How far apart are the two rows of each pair, measured in a hidden way? 0 means very close, and 30 very far. Two or three weighted sums of its numbers give each row a place; it is the straight-line distance between the places.
np.array([-14, -41, 42, -45, 46, 53, -33, -49, 26, -9])
np.array([9, -13, -64, -39, 55, -21, 29, 24, 68, 64]) ~ 19
np.array([-4, -24, 39, -25, 19, -38, -25, -40, 12, 11])
np.array([68, 47, -28, -63, 16, 6, -10, 39, -19, -13]) ~ 7
np.array([-53, 10, -66, 60, -11, 10, 74, -13, -6, 54])
np.array([-47, -4, -62, 26, -25, -5, 69, -21, -14, 60]) ~ 6
np.array([-48, -14, 55, -23, -49, -13, 4, -10, 55, 27])
np.array([36, 20, -45, -42, 75, -31, -36, -25, -29, -16]) ~ 10
np.array([-5, 1, -7, 50, -48, 11, 49, 39, -25, 6])
np.array([-12, -2, 62, -2, -91, -36, -13, -17, -11, -4]) ~ 13
np.array([-28, 11, 13, 21, 1, -79, -58, -74, -33, -19])
np.array([41, -12, 23, -6, 84, 20, -72, -70, -20, -50]) ~ 23
np.array([22, 49, 12, -1, 43, 15, -16, -20, -34, -34])
np.array([-1, -12, -89, -37, 19, -32, 96, 54, 37, 89]) ~ 9
np.array([30, 17, -27, -41, 50, -26, -26, -11, -19, -1])
np.array([-53, 23, 34, -6, 19, 2, -57, -78, -114, -50]) ~ 12
np.array([13, -14, -43, -8, -19, -38, 17, 18, -34, 26])
np.array([-17, -16, -81, -43, -18, -18, 124, 85, 81, 106]) ~ 10
np.array([36, 18, -17, -76, -22, -36, -20, 39, -20, -1])
np.array([3, 3, -2, 2, 8, -2, -6, 12, -17, 9]) ~ 7
np.array([44, 10, -22, 9, 36, -36, 19, -5, -22, 3])
np.array([-38, -49, 3, 81, -86, 1, 7, -8, -17, 0]) ~ 9
np.array([-53, -41, 38, -9, 13, 35, -9, -18, 46, 24])
np.array([-19, -14, -76, -49, 1, -32, 69, 32, 26, 75]) ~ 12
np.array([2, -14, -80, -43, 29, -34, 53, 11, 28, 63])
np.array([-43, -9, 39, -9, -51, 8, 2, -2, 44, 33]) ~ 11
np.array([8, 14, -18, 19, 8, -19, 31, -13, -35, -9])
np.array([-28, -20, -64, -34, -22, -27, 85, 38, 18, 84]) ~ 10
np.array([-58, -30, 38, 10, -21, 25, 3, -5, 67, 14])
np.array([64, 59, 8, -40, 39, 13, -1, 57, -11, -40]) ~ 7
np.array([2, -22, -43, -28, 19, -29, 7, -8, 16, 17])
np.array([-10, -13, -73, -34, 2, -12, 72, 64, 78, 91]) ~ 8
np.array([-23, 56, -68, -71, 38, 14, 20, 42, 1, 24])
np.array([100, 23, -3, -64, 93, 47, -57, -21, -49, -65]) ~ 18
np.array([30, -9, -55, 5, 11, -48, 35, -1, -10, 49])
np.array([59, -4, 18, 26, -59, -49, -18, 44, -31, -23]) ~ 15
np.array([38, 73, -72, -68, 8, 2, 39, 73, -20, 17])
np.array([35, 35, 40, 18, -8, 3, 14, -3, -53, -35]) ~ 6
np.array([10, -28, 33, -17, 5, 34, -6, 9, 26, -2])
np.array([-25, 13, 15, 79, -24, -16, 43, -41, -16, -10]) ~ 19
np.array([-32, -13, -16, 45, 0, 30, 13, 19, 32, 0])
np.array([1, 18, 10, 31, -41, -18, -2, -1, -50, -7]) ~ 11
np.array([20, 4, 56, 39, -23, 15, -33, -9, 26, -42])
np.array([-36, -21, -87, -47, -8, -34, 114, 60, 78, 110]) ~ 13
np.array([-17, -32, -70, -53, 10, -31, 40, 8, 26, 63])
np.array([13, 0, 6, -2, 98, 49, -54, -60, 8, -66]) ~ 12
np.array([49, -6, 1, -27, 22, -8, -56, 7, -105, -56])
np.array([44, 1, 24, 29, -21, -12, -2, -19, -48, -33]) ~ 15
np.array([-26, -40, -2, 80, -72, 8, 7, 14, -23, 2])
np.array([17, 2, -96, -31, -7, -25, 77, 25, -2, 78]) ~ 23
np.array([-54, -45, 24, -2, -15, 33, 12, -10, 41, 35])
np.array([4, -64, 45, 67, -17, 64, -49, 21, 24, -50]) ~ 20
np.array([28, 2, 71, -13, -50, -20, -53, -28, -51, -44])
np.array([-9, -23, -43, -42, 52, -15, 17, -22, 61, 45]) ~ 18
np.array([45, -22, -7, 36, -52, -47, -35, 19, -21, -45])
np.array([-50, -20, -58, -11, -53, -20, 70, 50, 55, 104]) ~ 22
np.array([16, 3, 17, 9, 14, -23, -30, -17, -83, -8])
np.array([38, -30, -7, 16, -56, -63, -39, 30, -54, -30]) ~ 20
np.array([-5, 27, -39, -35, 43, 55, 57, 68, 27, 27])
np.array([25, -48, 25, -12, 25, -3, -40, -50, -28, -18]) ~ 8
np.array([7, 10, 72, -4, -45, -4, -27, 7, -1, -20])
np.array([1, 70, -87, -67, 25, 3, 53, 62, -16, 38]) ~ 4
np.array([-27, -20, 15, 97, -58, 37, 38, 21, -17, -1])
np.array([-34, -44, 24, 74, -68, -14, -23, -25, -33, -23]) ~ 12
np.array([7, 15, 12, -53, 55, -21, -54, -31, 4, -27])
np.array([55, -4, 12, 58, -54, -52, -10, 33, -36, -35]) ~ 10
np.array([-22, -12, 24, 46, -9, 43, 0, 13, -2, -21])
np.array([44, 3, 1, 12, 17, -2, -15, -5, -23, -24]) ~ 10
np.array([20, -2, -78, -29, 9, -39, 48, -1, -37, 43])
np.array([1, 26, -19, 16, -15, -19, -19, -7, -48, -13]) ~ 15
np.array([32, 12, -32, -30, 44, -20, -10, -15, -42, -8])
np.array([4, 66, -21, 10, 7, 33, 19, -10, -39, -11]) ~ 5
np.array([-46, -33, 36, 2, -75, 1, 8, 3, 54, 38])
np.array([1, 34, -7, -2, 45, 3, -26, -15, -29, -16]) ~ 11
np.array([-11, -1, -3, 49, -6, 46, 32, 25, 45, -1])
np.array([40, -27, -5, -10, -12, -46, -17, -16, -81, -17]) ~ 8
np.array([29, 55, -37, -67, 29, 11, -1, 13, -21, 4])
np.array([-28, -46, 61, 37, -9, 48, -22, -17, 33, -10]) ~ 10
np.array([5, 55, -39, -101, 48, 25, 2, 29, 10, 13])
np.array([-95, 17, 11, 111, -30, 0, 3, -60, 1, -14]) ~ 27
np.array([20, 3, 27, 37, 3, 3, -33, -21, 11, -23])
np.array([-16, -20, -56, -12, -1, -40, 66, 28, 30, 66]) ~ 6
np.array([18, 13, 76, -5, -42, 0, -57, -26, -18, -37])
np.array([2, -1, 64, 25, -73, 10, -54, -23, -33, -42]) ~ 4
np.array([-6, 29, -22, -38, 58, 27, 6, 39, 13, -3])
np.array([24, -2, 38, -3, -9, -10, -47, 10, -5, -31]) ~ 2
np.array([-1, 35, -45, -34, 54, 48, 71, 65, 35, 23])
np.array([8, -11, -7, -1, 34, -30, -16, -21, -21, -3]) ~ 8
np.array([10, -58, 24, 88, -45, 25, -57, 20, -4, -59])
np.array([-44, 12, -11, -37, 9, -25, 35, 23, 62, 50]) ~ 22
np.array([30, -8, 43, 13, 34, 97, -21, 39, 86, -33])
np.array([-3, -20, 31, 56, -60, -23, -40, -10, -58, -50]) ~ 14
np.array([-2, -8, -2, 2, -5, -32, 38, -12, 31, 27])
np.array([49, 18, -3, -32, -5, 4, -2, 17, 4, -17]) ~ 8
np.array([5, 11, 33, 45, -7, -15, -29, -16, -26, -41])
np.array([-2, 23, -27, 13, -33, -35, 1, 9, -64, -4]) ~ 5
np.array([115, 25, -49, -121, 48, 65, -21, 49, -37, -17])
np.array([-2, -21, -73, -28, 9, -30, 96, 81, 76, 112]) ~ 26
np.array([-51, -24, -79, -45, -42, -21, 85, 46, 45, 103])
np.array([-1, -16, 29, -2, 46, 68, -36, -21, 29, -32]) ~ 12
np.array([-22, 2, -45, -36, 12, -7, 13, -1, -2, 28])
np.array([43, -39, 14, -34, 40, -16, -66, -71, -48, -33]) ~ 8
np.array([-96, -39, 7, -5, -45, -10, 35, 28, 110, 64])
np.array([-61, 34, -54, 82, -23, 10, 93, -26, -27, 46]) ~ 13
np.array([61, 0, 8, -40, 25, -47, -58, -28, -88, -36])
np.array([6, 9, 12, 6, -13, -1, -32, 25, -21, -30]) ~ 13
np.array([-49, -4, 51, 26, -43, 5, -20, -4, 7, -2])
np.array([-7, 80, -40, -7, 37, 12, 13, -13, -10, 10]) ~ 11
np.array([3, 28, -26, 67, 1, 13, 54, -26, -11, 9])
np.array([37, -19, 29, -25, 53, 18, -72, -40, -52, -61]) ~ 13
np.array([8, 27, 10, -9, -21, -30, -43, -2, -44, -35])
np.array([17, -5, -44, -25, 42, -34, -41, -18, -23, 8]) ~ 5
np.array([-32, -33, 40, -12, 39, 44, -62, -61, 33, -4])
np.array([4, 19, 20, 28, 12, -8, -47, -42, -67, -31]) ~ 9
np.array([-33, -4, 18, 5, -7, 38, -14, -1, 43, -24])
np.array([-18, 47, -31, 35, 3, 20, 57, 7, -33, 18]) ~ 12
np.array([-29, -24, 45, -15, -7, 12, 27, -8, 71, 39])
np.array([-62, -45, 47, -3, 10, 23, 9, -23, 73, 14]) ~ 11
np.array([3, -48, 32, 81, -30, 43, -37, 9, 23, -46])
np.array([14, -24, -44, -12, 54, -64, -20, -34, -4, 36]) ~ 17
np.array([26, -28, -3, -34, 13, -15, -74, -35, -109, -44])
np.array([-31, -54, 9, -9, 40, -30, -34, -52, 35, 7]) ~ 22
np.array([-34, -52, 52, 22, -29, 34, -12, -33, 43, 4])
np.array([34, 17, 2, 0, 63, 22, -19, -29, 27, -26]) ~ 11
np.array([-22, 18, 37, -31, -23, -5, -13, 1, 24, 13])
np.array([-37, -37, -75, -21, -11, -5, 86, 62, 81, 98]) ~ 4
